128 stands for zero in the data rows.
Every row has a hidden score. How much higher is the second row's score than the first row's in each pair? 15 means about the same, 30 much higher and 0 much lower. The score is a weighted sum of the row's numbers plus the product of two more (or one squared), each taken from its middle value.
[224 255 107 121 109 138 112 102  82 154  70 255 161 180 255 109 109 124
 116 110 140]
[116 117  96  86  96 105 111 108 112 118 153 165 113 108 140 127 161 164
 128 149 138] -> 11
[131 104 129  93  77 122 138 111  81 100 206 109 136  99  94  63 155 101
 104 161 185]
[112 107 139 108 102 138 115 123  82  84 155  82  98 122  93 119 117  99
  94 125 127] -> 13
[104 135 156 134 133 151 126 150 118 117 195 100  71 108  70  58  86  54
  55 117 120]
[149 136 175 140 136 137  97 166 126 115 191 130 130 113  99  85  92 102
  83 101 166] -> 16
[109  80  74  40  72 116  95 176 124 104 158 109 118 117 112 118 122 130
 142 109 140]
[114 110 139 125 134 145 101 126 104  77 139  91 103  95 116 152 140 135
 141 120 142] -> 3
[ 80 106 134 113 134 123  55  87  54  21 118  72  73  76  97 125 140 144
 147 127 144]
[180 162 180 147 167 168 156 206 134 133 187  97  99  93  83 128 142 147
 156 203 211] -> 12
[ 79  88  95  67 157 102  92 157 111 101 201  89  71  85  89  98 133 101
  71 109 143]
[140 111 189 103 105 112  89 166 135  89 161 104  85  81  86  86  72  98
  64 145 102] -> 11
[102 114 168 124 164 127 104 179  99  99 181  91  98 111 100 117 150 118
  90 142 101]
[109 106 138 111  76  88  85 165 113  82 175  89  85 108 106 113 161 128
 104 144 117] -> 18
[141 117 172 202  97 170 139 255 195 144 116 143 135 142 117 154 121 147
 140 159 172]
[121 145 141 248 129 150 123 150 150 127 214 142 134 183  95  73  83  90
 101 143 117] -> 8
[136 150 163 255 108 112  69 116 145  98 178 111 119 114 102  74 104  82
  88 110 131]
[133 145 149 185 140 163 164 151 168 124 158 164 161 142 112 116 104  84
 122  90 172] -> 14
[114 112 153 193 109 160 124 121 149  95  84 164  78  66 112 102 109 164
 249 143 226]
[201 217 147 124 109 136 118  80 150  84  87 190 108 106 148 100  99  86
 187 112 171] -> 15
[203 188 111  91  68  70  91  51 167 111 117 209 121  96 239 107 127 126
 255 112 166]
[200 226 105  96 115 118 123 119 147 130  92 169 129  87 198 143 131 121
 240 104 173] -> 14
[255 255  69  56 115 112 118 139 161 150 100 255 181 177 255 141 128 123
 255  87  82]
[136 102 101  81 126  66  64 127 126  84 143  97 112 100 103 109 116 106
 155  90  96] -> 12
[206 144 131 115 110 130 138 118 109  97 108 110 149 149 111 160  91 131
 186 159 139]
[118 105 103 118  48  87 100 146 154 155 140 126 157 132 115 177 169 179
 222 165 135] -> 15
[ 85 105 130 231 121 158 136 141 165 167 164 129 157 140 113 156 159 160
 171 211 108]
[105  99 140 209  81 110 108 134 205 151 185 113 121 103 109 125 113 134
 147 168 116] -> 15
[101  83 111 172  54  98 127 105 146 111 197 101 136 138 116 111 113 129
 132 125 124]
[123 130 145 226 107 109 122  69 135  97 118 117 144 122 138  90 102 149
 213 133 154] -> 16
[200 183  92 134  85 106 103  70 137 106  74 238 110 165 230 120 127 154
 255 143 148]
[175 170 106 150 111 126 148 125 150 138 110 212  85 188 232 117 115 109
 193  77  63] -> 15
[196 184  72 122  79 100 133 151 147 196 105 255 158 196 255 109 117 113
 213  75  84]
[255 255 135 164 133 145 121 113 131 177 109 255 188 223 255  91  98 121
 255 145 150] -> 5
[185 138 128 139 129 144 147 122 136 126 131 192 136 174 199 117 127 151
 187 113 146]
[186 145 127 148 131 160 164 142 157 153 157 190 138 214 192 102 117 169
 166 137 139] -> 15
[208 178 136 115 187  97  65  40  41  94  63 154  96 121 168  65  88  84
 151  95 132]
[219 141 101 115 170 120 118 104 108 160 110 199 150 179 168  73 118 160
 231 163 197] -> 11
[157 138 148 151 145 172 185 133 119 116 146 138 133 180 158 136 150 141
 130 150 151]
[164  85  80  88  90 105 145  98 123 152 130 158 124  94 141  93  97 124
 177 115 119] -> 18
[154 142 186 122 110 126 144 127 204 131 113 155 131 161 142 166 131 160
 148 223 166]
[ 71  54 125  75  93  93  75  56 129  83  75 140  81  91 138 114 120 152
 113 151  79] -> 23
[163 125 150 127 115 127 161 106 114 145 167 124 140 172 141 170 202 201
 168 208 188]
[154 115  92  72  76  60  99  88 113 149 176 134 129 121 112 104 101 138
 115 166 124] -> 15
[109 104 106 117 119 112 145  84  66 144 151 109 126 172 113  94 121 121
  97 134 125]
[ 74  66  70  99 114 119 151 127 149 118 186  96  99 134  98  99 165 144
 116 138 106] -> 16
[134 107 104 112 141 139 152 105  92 155 167 139 200 160 126 138 160 139
 143 157 154]
[124  79  82 140 149 134 174 147 140 188 197 146 158 170 113  90  89  91
 104 103  84] -> 15
[136 122 134 134 127 142 125  75  91 184 165 122 164 113 103 111 143 126
  98 103 138]
[ 90  84  80 102 125 112 124 108 102 149 156 145 154  62  84  47  72  48
  83  74  92] -> 10
[176 154 163 157 181 192 194 183 182 221 163 122 155  72  97 101 109 115
 119 125 152]
[ 80  83 109 125 207 183 168 139 118 166 125  96 111  52  81  77  91  99
  89 123 105] -> 18
[109  72  75  61 110 122 147 142 137 122 182 117 148  89  98  96 110 108
 105 100 104]
[144  97  96 110 160 184 223 201 148 119 156 124 187 124 123 112 113 102
 112 141 119] -> 17
[135  88  81 152 160 131  92 148 106  99 137 100 107  89 113 181 149 144
 139  90  71]
[197 140 148 158 139 137 130 148 172 113 115 107 115  99 126 138 110 100
 111 113 126] -> 12
[108  95 140 165 154 163 100 138  83  77  95  99 102 130 119 144 121 121
  98  83  94]
[159 115 127 190 158 119 106 154 139 144 148 132 138 137 103 151 110 131
 133 116 117] -> 10
[145 137 162 147 164 146 123 140 115  88  87 127 107 121 127 152 106 125
 156 162 142]
[131 105 134 147 163 123 155 128 121 124 193 130 124 164 118 132 136 148
 107 133 144] -> 15
[128 122 150 107 158 132 127 143 160 130 107 151 104 120 141 169 115 157
 137 182 120]
[ 75  85  93  89 143 105  94  96  91  78  70 127  55  75 145 166 114 124
 131 140  90] -> 27
[138 126 223 130 143 173 168 174 186 130 122 181 121 122 197 195 154 169
 165 192 129]
[ 76  70 134  56  94 121  95  80  74  71  81 140  96 143 160 140 133 153
 131 171 116] -> 19
[123 128 215 137 138 167 131 115 174  86  86 163 115 144 190 186 159 182
 166 191 143]
[163 136 230 126 122 136  95 101 196 107  99 196 121 127 169 122  67 112
 124 150 122] -> 14
[137 103 113 125  98 128 156 137 147 168 201 176 189 177 137 148 151 154
 120 166 154]
[157 120 115 132 150 146 189 141 144 156 186 150 180 167 126  95 120 103
  91 126 139] -> 13
[106  89  78  80  79  83 105  98 125 126 164 116 102  78  87  75  92  79
  83 102 107]
[156 114  85  73  95  81  79  97 106 117 167 112  99 106 113 109 141 131
 137 161 144] -> 16
[120 119 124  91 110 131 120 100 141 117 140 111  78  87 121 118 133 148
 137 152 132]
[136 123 132 102 107  97  82  66  97 113 135 106 112 111 102  77  72  73
  61  75 109] -> 14
[140 132 122 115 140 140 140 110 106 123 160 126 140 156 129 120 126 120
 113 137 134]
[113  81  80  78  95  89 111  97 107  89 113  74  54  49  94  84 108 121
 105 109 124] -> 20
[150 121 124 105 133 104 119  87  90  92 127  98 101  95 107 123 118 129
 134 172 136]
[ 71 102 110 103 138 139 128 103  94  97 143 103 111 129 109 129 159 117
  92 151 104] -> 16
[104 106 120  80  72  84  80  51  74  78 137  98 126 126 112  95 126 101
  69 118 120]
[108 122 159  95  82 117 109 118 123 110 135  95 107 175 132 183 217 185
 117 172 150] -> 14
[100 117 157 118 134 165 139 116 150 136 155 111 136 170 120 154 182 153
 128 178 132]
[121 109 138  96  58  89  85  84 123 101 104 114  98 148 121 137 153 157
 123 149 154] -> 20
[ 91  74  76  64  95  93 122  70  65  90 132 102 137 116 113 101 110  80
  65 106  94]
[139 108  96  88 115 113 162 116 128 163 167 130 157 126 104 130 162 130
 142 183 151] -> 11
[ 68  66  70  95 119 131 117  93 100 128 171 139 163 138 109  89 115  82
  86  78  85]
[133 125  91  86 113 140 147 124 129 124 138 106 114  75  99  99 136 108
 116 133 168] -> 17
[138 101  98  79  85  89  87 121  89 181 151 103 122 100 107 134 184 169
 139 158 178]
[109 136 115 105 130 126 121 147 114 199 179  96 121 127 125 129 167 121
  93  96 134] -> 11
[ 70  94  90  67 117 140 133 116  95  90 164 112 148 138 113  84 127  82
  46 101 108]
[115 131 134 123 152 127 124 150 106 107 176 125 157  97 102 105 167 148
 143 155 176] -> 15
[127  94  76  97 137  91  88 149  83 110 166 131 161 157 112 144 160 121
 111 138 169]
[ 88  87  96 121 125 102  91 130 106 105 178 103  92  88  83 119 143  98
  67  97  92] -> 14
[129 130 193 137 134 174 127 111 112 122 149 142 121 130 106 156 128 124
 105 136 130]
[109 111 146 185 138 139  83 110  76  90 135 138 168 177 141 172 157 152
 136 129 142] -> 13
[111 125 175 133 128 142 130 219 184 189 135 150 159 149 125 179 152 137
 115 147 124]
[112 113 118 102 146 141 165 242 185 168 181 138 147 132 117 103 110 124
 120 122 115] -> 17
[ 95  86  85  51 142  85 130 125 136 132 186 129 170 151 115 141 144 101
  84 159  99]
[ 89  64  65  46 141  80 122 134 166 133 115 168 151 162 132 140 123 156
 139 163 114] -> 17
[155 174 126 108  89  89  99  87 113 109 103 128 131 165 129 179 136 138
 175 182 163]
[ 78 108  98  58  84 112 107  85 115 124  83  93 102 117 118 162 129 141
 152 153  87] -> 21
[126 172 190 133 122 142 120 107 212 110  77 112 126 116 151 133 123 143
 124 117 102]
[142 185 231 127 135 165 166 144 240 140 101 141 168 128 157 115 131 115
 132 137 124] -> 19
[118 115  90 112  93 110 140 106 118 218 176 152 208 156 111 137 133 134
 101 123 117]
[114 144 120 155 195 140 129  79  64 207 159  96 176  92  93  85 115  99
 100 114 131] -> 16
[127 122  94 153 205 145 152  82 120 251 140 119 224 126 104  99 108 120
 141 122 129]
[148 117  87 133 165 113 172 135 130 204 188 110 187 116 106  84 112 101
  95  96 105] -> 12
[171 147 108 129  95 120 163 115 115 106 184 144 209 133 145 131 151 134
 150 120 163]
[213 183 126 156 104 119 133 165 129 119  99 132 103  79 139 143 163 167
 220 157 169] -> 18
[209 203 140 133 125 152 133 133 193  59  72 137  99 120 169 162 100  99
 131 127 158]
[196 170 127 181 183 127 116 117 191  67  84 124  84  89 151 157 111 125
 132  81 104] -> 16
[156 165  92 151 207 128 119 111 117 157 132 107 130 115 145 133 154 126
 106 113 114]
[154 134  90 122 231 119 109 113 111 149 162 104  72  89 127  84 102 137
 108 119 118] -> 16
[108  96 105 119 175 106  92 146  95 101 109 125 125 143 119 159 144 154
 113 123 133]
[108 106 161 135 218 174 142 162 126 126 113 138 138 144 143 184 128 167
 137 150 131] -> 14
[ 88  98 145 119 165 157 107 160 111 123 111 109 128 107  91 128 123 124
 119 179 111]
[131 144 237 121 114 178 117 181 107  71  69  87 106 122 114 198 160 146
 122 213 184] -> 17
[ 98 101 236  87  91 152 126 183 105  93  90 119 104 114 125 185 141 157
 134 189 132]
[141 127 255 113 107 136  94 169 150  84  85 153 105 137 138 180  94 106
  82 174 126] -> 13
[143 136 246 118 119 162 118 160 253  98  86 144 116 105 119 170  90 115
 102 175 172]
[122 113 184 105  90 156 129 164 201 124 100 140 128 134 122 170 120 152
 102 145 155] -> 17
[154  99  74  75 110  95 108 113 114 125 162 139  92  94 140 126 137 169
 197 145 158]
[121 116 107 117 132 153 121 119 132  97 115 136 140 157 177 173 147 113
 125  65 124] -> 12
[151 138 146 111 136 110 102 123 117 105 106 126 121 139 124 133 120 128
 134  98 121]
[178 138  75  83 140 105 119 121 106  98 118  99 119 124  96 131 161 168
 221 167 168] -> 14
[161 158 188 135 136 138  99 113  61  52 118  98 101 103 106 127 113 135
 128 205 178]
[127 133 153 106 101 127  99 146 117  80 111  76  78  93 109 171 150 148
 138 165 139] -> 16
[ 86  94 135 125  84 135 116 128 144 131 153 110 122 144 110 144 163 149
  86 155 106]
[ 70  69 117  89  98 117 128 156 166 122 166 116 120 125 124 173 174 162
 110 128  80] -> 15
[ 93  93 153 166 107 102 113 109 109  93 165 104  93 161  89  78 112 111
  84 139  98]
[102 109 163 159 120 151 152 163 133  94 156 102  99 160 105 114 145 139
 116 179 141] -> 13
[148 171 140 147 137 138 147  91 123  76  88 124 143 186 143 130 121  95
 122  98 114]
[168 162 117 151 100 121 145 150 159 143 157 165 137 175 117  83 103 107
 135 159 154] -> 11
[143 155 100 117  75  93 120  85 112 221 116 184 157 164 131  94  87 106
 124 102 106]
[ 88 126 118 164 100 135 157 140 145 164 107 181 142 180 142  91  93 112
 125 105 121] -> 16
[ 95 108  86  91  74 112 157 123 135 187 159 150 189 130  96  67  93  87
  57  98 171]
[ 98  84 121 136 109 131 164  95 136 152 193 138 152 142 106 114 158 170
 145 152 177] -> 16
[153 153  95 101 130 125 160 101 124 184 167 126 166 115 105  94 122 106
 128 121 158]
[216 222 112 113 146 117 163 117 149 201 115 177 149  82 142  84 109 134
 158 153 185] -> 21
[175 204 117 128 150 100 135 101 120 191 153 111 171 118 106 108 164 145
 127 131 171]
[118 124  62  58 119 119 137  97 116 170 111  87 141 135 103 103 160 161
 138 104 117] -> 10
[146 151 125 174 127 125 138 114 101 193 193 121 152 112 108  99 124 107
  90 101 131]
[ 80 105  92  94 104 127 141  97 125 151 154  85  96  76  99 104 132 127
 104  99  82] -> 17
[ 85  82  98 145 180 118 136  99 117 157 145  94 143  91 117 102 132 124
  88  65  87]
[ 91 110 102 176 195 171 162 115 100 146 162  77 122  86  91 100 155 122
  97 103 102] -> 17
[150 149 136 164 209 153 157 172 137 144 200 119 153 121 108 104 145  98
 104 123 168]
[ 87 110 108 138 184 161 149 153  95 145 168  91 117  96 109 145 165 108
 104  97 107] -> 17
[117 131 131  99  84 127  95 146  94 113 109 124 137 134 127 150 119 116
  79  92 127]
[146 164 109 161 160 147 111 149  55  55  90  86 106  85 103  84 141 119
 134 143 164] -> 17
[122 128 151 138 149 200 174 247 160 142 126 142 141 129 124 150  92 111
  96 118 128]
[133 167 113 137 144 156 117 198 106 100  92 113 108 112 105 168 144 123
 126 136 136] -> 7
[105 121 142 110 113 130  85 200 122 126 116 129 136  86  90 153 117  89
 110 121 117]
[ 80 131 148 132 152 155  80 197 120 115  99 124 133 160 130 234 195 139
  85  92  71] -> 14
[164 132 174 131 146 139 121 238 108  86 101 105 120 125 122 204 126 137
 149 153 156]
[134 118 205 112 115 127 102 154 123 120 111 115 115  89  83 136  88 119
 107 122 177] -> 8
[130 123 220  94  91 163 124 178 130  95  86  96  88  93 101 180 104 125
 142 155 165]
[134 135 240 138 145 208 152 226 148 115  97 102 111  87  82 159  99 125
 125 154 171] -> 12
[100  87 214  79  96 142 147 204 191 128 113 110  99  92  85 152  89 128
 128 178 138]
[103 111 241 100 111 150 105 159 125 117  97 102 114 102  96 176 109 129
 128 149 114] -> 12
[ 73 121 184  88  83 140 113 190 203 145 108 143 157 127 151 189 104  99
  77  85  78]
[ 98  89 204 101 107 112 113 205 187  98  85  84  60  61  87 184 136 165
 109 158 120] -> 12
[ 66 110 174 133 106 121 112 173 168 112 152 116  88 133 108 130 143 129
  76 120  81]
[103 113 173 136  88  86  96 110 166 107 109 118 138 187 129 185 143 147
 158 154 112] -> 10
[109 101 161 197 134 123  98  92  83  49 117  99 116 163 131 180 167 177
 160 156 110]
[132 113 118 177 101 131 149 137 137 116 107  73  93  98 115 140 145 161
 186 161 153] -> 15
[107 140 119 182 100 129 112 102 119 151 119 148 133 160 122 121  94  79
 123 103 108]
[141 157 117 214  97 123 142  98 137 136 112 130 162 147 109 125 155 179
 177 201 172] -> 25
[122 168 108 106 129 129 129 100 105  99 173 160 122 115 160 116 109  82
  81  77 109]
[179 217 112 124 106 109 138 122 179 112 103 183 101 166 212  83  65  58
  63  44  63] -> 13
[207 234  91 120 120 131 118 101 104 103  74 146  94 160 231 134 117 142
 184 108  97]
[255 255 136 141 108 141 167 137 146 179 103 216 160 199 209 120 106 117
 154 129 148] -> 8
[ 92 103 163 165  92 136 134 194 111 106 166  91  81 110  93 113 136 130
  77 104 107]
[110 153 134 207 218 133 103  86  92  82 163 134 109 168 139 119 171 134
 102 109 124] -> 26
[115 124 115 202 168 104 129 147 158 147 176 123 111 166 107  97  83  67
 106  83 100]
[ 89  92  86 122 183 105 121 123 113 154 178 138 156 211 120 126 124 102
 138 118 155] -> 18
[141 173 154 212 189 153 131 125 157 166 196 149 178 168 114 125 108  73
 122 103 174]
[ 78  76 152  95 126 130 136 124 143 109  99 124 123 121 107 127  85  83
  88  97  70] -> 20
[131 144 204  83  82 109 120  97 181 112  72 126 102  91  92 100  90 110
 120 183 155]
[ 59 138 134  59  63 112 105  90 110 112 104 154 172 125 119 147 149 134
  92 155 125] -> 7
[205 255 148 110 104 130 129  75 151 130  84 220 188  81 186  73  68 117
 142 155 203]
[ 98 104 182 110 114 140 129 106 190 109 128  98 120 130 111 121 184 164
 110 180 152] -> 26
[130 149 102 142 121 146 136 148 168 214 200 122 134 153 101 105 122 102
 128 116  97]
[ 94  98  63 125  98  74  99  51  93 171 184 105 152 162 105 119 117 117
 154  87  68] -> 13
[149 156 118 216 116 116 144 142 126 168 165  96 139  96  97  96 103 100
 149  76  80]
[122 114  66 192 164 109 141 175 144 139 153  88 106  63  92  92  85  96
 144  69  80] -> 17
[157 134 117 239 210 155 167 126 132 115 157 101  97  76  78  52  62  94
 124  89 115]
[ 83 122  99 185 158 145 162 115 116 164 161 120 136 124 104 144 153 143
 111  91  64] -> 10
[ 96 109  98 149 203 132 138 109 115 147 156  91 105 118 119  93 131 147
 111 118 152]
[111 125 124 110 132  92  76  71 116 100 110 126 133 122 160  99  85 115
 143  99 190] -> 14
[135 157 140 131 128 110  81  74  67  79  71 114  86 195 176 144 117 135
 130 102  89]
[160 161  80 145 175 142 147 135 104 104  99 109 120 215 165 119 117 115
 171 108 114] -> 13
[195 228 168 119 118 120 128 131 135 122 124 191 138 212 202 154 153 138
 207 142 157]
[187 208  89  89  64  70 105  98 121 234  98 192 157 231 150 181 145 159
 231 116  94] -> 13
[114 136 150 151  75  63  60  46  36 186  59  94  91 148  93 105 120 106
  80 114 106]
[107  79 117 136  60  50 146  88 126 123 114 138 224 139  99 105 139 129
 111 174 117] -> 16
[ 76  75 100  88  94  81 175  85 106  68 106 108 164  95  91  69 106  88
  98 129 133]
[113  98  72 138  66  72 101  86 142 128 180 134 139 159 112 132 160 156
 158 162 176] -> 8
[168 165 133 126 151 140 154 119 154 180 180 157 162 177 130 129 138 117
 133 145 154]
[204 220  90  92 118 139 153 123 156 196  82 171 152 160 204 161 132 137
 162  92  99] -> 18
[229 243 100 122 126 128 150 101  83 194  86 153 183 153 158 114 112 125
 157 112 112]
[220 238 100  78  97  94 112  94 118 255  96 255 251 185 198 123  93 107
 155  96  88] -> 13
[109 157 127 167 176 155 165 122  83 226 147  91 125 113 106  94 127  98
  77  78  83]
[ 83 129 118 156 255 138 184 112 105 121 181  91 197 106 108 121 160  86
  76  96 110] -> 17
[ 82  92  96 139 255 145 202  93  87 115 159  67 151  92  91  96 145 127
 103 109 105]
[ 78  82  33 113 131 105 101  84  79 151 222 100 115 150 106 109 147 113
 113 100 108] -> 14
[115 110  99 154 168  83 115  90  82 139 227 130 115 135  97  94 139 106
  87 120 102]
[158 175 184 148 130 156 142 157 208 119 108 143 154 156 176 183 127 151
 148 123 140] -> 12
[196 183 195 125  99 146 123 109 175  80  80  66  73  64 121 137  91 129
 174 133 134]
[144 127 102 143 170  99 100  87  73  86  52  75 105  73 104 166 160 140
 181 129 101] -> 22
[150 129  98 125 118 115 121 103 112 159  86 109 175 135 133 140 102 109
 120  77 119]
[135 130 116 123 231 135  98 112 111 167  86  98 122  87  93 130 105 107
 142 129  98] -> 15
[176 164 124 113 193 149 144 210 164 131  96 110 137 111 121 134 140 152
 137 174 200]
[110 102 135 106 106 151 162 199 111  90  94  94 120  99 132 104 150 184
 126 150 151] -> 20
[167 154 127 158 118 169 137 179 131 114  90  94  87  83 151 159 183 190
 154 160 157]
[112 140 160  93 110 151 102 153 190  85  91 118 104  75 155 126  81 112
 112 152 129] -> 17
[148 136 140 182 175 163 127 183 139 129 110 117 108 143 110 127 109 108
 118 114 124]
[122  98 150 180 157 126 141 165 110 102 101 127 131 228 140 197 151 159
 131 121 111] -> 13
[115 105 124  94 149  98  97 103  99  75  79 127  88 111 125 132  91  99
  99  99 128]
[ 96 120 122 100 190 130  97  83  98  74  66 104  40  62  97 107  96  96
  98 101 133] -> 20
[ 59  71 197  88 111 145 114  77  92 105  94 152 155 156 158 197 111 134
  85 142  87]
[ 78  81 146  90 117 133 143 135 148 233 107 158 119 127 111 200 118 153
  93 151 103] -> 16
[103 149 222  96  64 103  82  90 145 116  93 109 100  93 124 177 142 118
 116 163 137]
[148 124 255 114 114 159 167 114 179 113 109 136 194 134 141 106 110 153
 133 201 194] -> 26
[ 74 123 143  86  96 155 135 151 224 191 132 152 174 126 116 107  84  88
  39  94  66]
[ 95 108 107 122 119 158 143 186 154 171 106 103 160 143 105 128 181 147
  93 146 110] -> 21
[ 88 101 103 144 123 157 118 149  62 130 148 122 190 154 132 161 152 116
  83 105  87]
[ 99 117  99 180  98 112 137 183 121 120 206 126 195 153 135 154 156 112
  80  70  76] -> 8
[102  85 106 166 124 142 131 140 107 103 214 137 158 118 110 129 183 159
 153 150 124]
[ 99 112 116 188 115 162  96 188 116  88 204 112 102  94  92 110 148 113
  86 101 107] -> 17
[110 151 124 157 133 126  94 133  95  91 132  82  71  70  88 110 139  77
  55  87  96]
[185 156 129 184 255 108  81 112 121 107  85  94  73  92 126 150 132 131
 145 127 149] -> 15
[161 142 132 107 175 158 126 128  82  77  86  96  73 135 116 109 104 134
 164 136 149]
[108  85  85  84 179 145 118 160 120 122 130 128 103 124  92 152 114 134
 145 110  78] -> 14
[139 108 113  79 161 109  97 133  85  87  74 102  80  85  97 162 121 139
 168 129 176]
[ 84  83 255  84  76 109  81 187 187  86  84 155 115 119 145 251 132 138
 148 175 112] -> 16
[ 86  81 176 100 114 148 145 165 124 119 106 113 111 121 100 175 116 148
 108 173 127]
[ 82 100 221  81  92 132 113 117  98  85 105 111 121 142 124 192 125 148
  98 185 143] -> 13
[105  87 213  66  99 156 142 160 169 115 100 112 132 123 104 199 102 136
 135 190 145]
[ 61  88 254  98 110 125  97 115 226  85  90 102 131 119 108 197 143 127
  85 190  78] -> 13
[104  90 178  84  47  72  77 123 190  90  89 108 106 120 102 118 105 123
 106 187 121]
[ 95  97 131 125 119 159 207 177 174 168 160 101 155 169 103 120 150 165
 170 165 125] -> 11
[134 138 130 163 133 117 151 157 120 133 191 128 168 154 122 135 144 141
 132 128 117]
[110 148 159 205 109 136 148 100 228 178 173 157 200 170 113 120 125  98
 115 102 120] -> 29
[103 142  94 214 115 112 138 107 162 111 121 105 116 108 115  87 105 104
 118 124 107]
[ 94  87  82 160  71  65 131  76 111 155 206 112 168 157 112 125 123 143
 105  85 137] -> 13
[135 177 152 239 129 137 167 123 150 193 203 133 177 162 139 108 141 126
 101 110 188]
[156 199 133 136 133 108 116  76 136 152 159 165 103 112 179 122 136 147
 115  98 140] -> 18
[169 206 101 119 175  90 117  91 165 184 155 149 101 136 169 135 169 156
 123 134 101]
[133 228  95 125 203 104 100  77  60 147  77 156 131 150 204  73 104  93
  84  89  77] -> 15
[255 255 130 150 202 148 157 123 126 217  93 224 207 205 220 127 141 137
 251 123 128]
[134 137 135 168 227 153 164 151 142 183 181 103 133 140  79  67 103 115
 109  97 109] -> 21
[123  85  96 125  81  69 109 105  75 106 108  96 128 132 110 133 145 118
  87  99 119]
[128 134 126 159  93 112 130 143 164 163 140 139 170 125  95  71 104  76
  65 107 129] -> 18
[ 75  82  96  79  78 129 135 127 150  86  91  75  72  38  92  84 155 130
 100 119 154]
[109 126 145 211 115 125 129  91 112 117 146 140 157 145 114 131 125 134
 112 131 169] -> 8
[ 91  98  59  73 113 133 107 133 100 119 119 138 126 175 138 177 136 128
 123 116  92]
[157 168 118 105 153 134 107  95 151 123 159 124 129 113 113  98 134 127
 155 157 211] -> 3
[125 128  85  83 120 131 153 176 125 128  87  93 108 141 103 113  88  93
 120 116 106]
[252 255 107 112 178 140 152 153 127 199 100 172 175 195 220 142 142 139
 213 169 126] -> 11
[100  74  92 120  94 122 127 141  98  84  68  83 100  84  99 127 114 124
 138 102  84]
[106  80  95  84 122 154 166 235 136 135 108 107 130 102  94  87  89 105
 129 102 119] -> 16
[ 66  80  98  69 130 177 135 118 147 115 101  96 103 108  96 157 144 139
 118 132 110]
[ 78  81  80 238 154 160 128 128 117  98 137 108  95  61  79  77 110 110
 116 122  91] -> 17
[ 89  94 143 135 136 143 130 168 154 168 135 106 102  82  91  97 127 152
 124 153 145]
[ 82 101 118 207 111 133 104 183 126  89  96 107 100 109  93 104 131 136
 155 130 152] -> 16
[151 148 125 124 138 188 166 249 155 104  88 100 135 136 106 111 108 100
 150  90  94]
[149 125  96  66  67 106 101  99 159  93 105 180 132 123 217 144 121 143
 198 110  98] -> 29
[223 204 121 245  96 128 115  99 104 121  80 145  89 154 172 138 123 143
 202 123 159]
[221 228  87 154 128 150 130 125 128 123 105 253 150 185 255 114  84 108
 255  94 108] -> 20
[124 121 181 255  98 110  78 119  81  89  93 135 141 144 117 198 133 162
 148 146 171]
[138 112 173 122 114 153 144 211 171 134 115 113  94  83  97 136 114 149
 140 117 124] -> 15
[232 224  90  89 151 132 117 121 129 136 106 255 179 214 255 135 107 129
 248 111 111]
[114  94 101  91  72 114 109 174 139 114  95 105  95 146 100 151 116 172
 145 202 176] -> 25
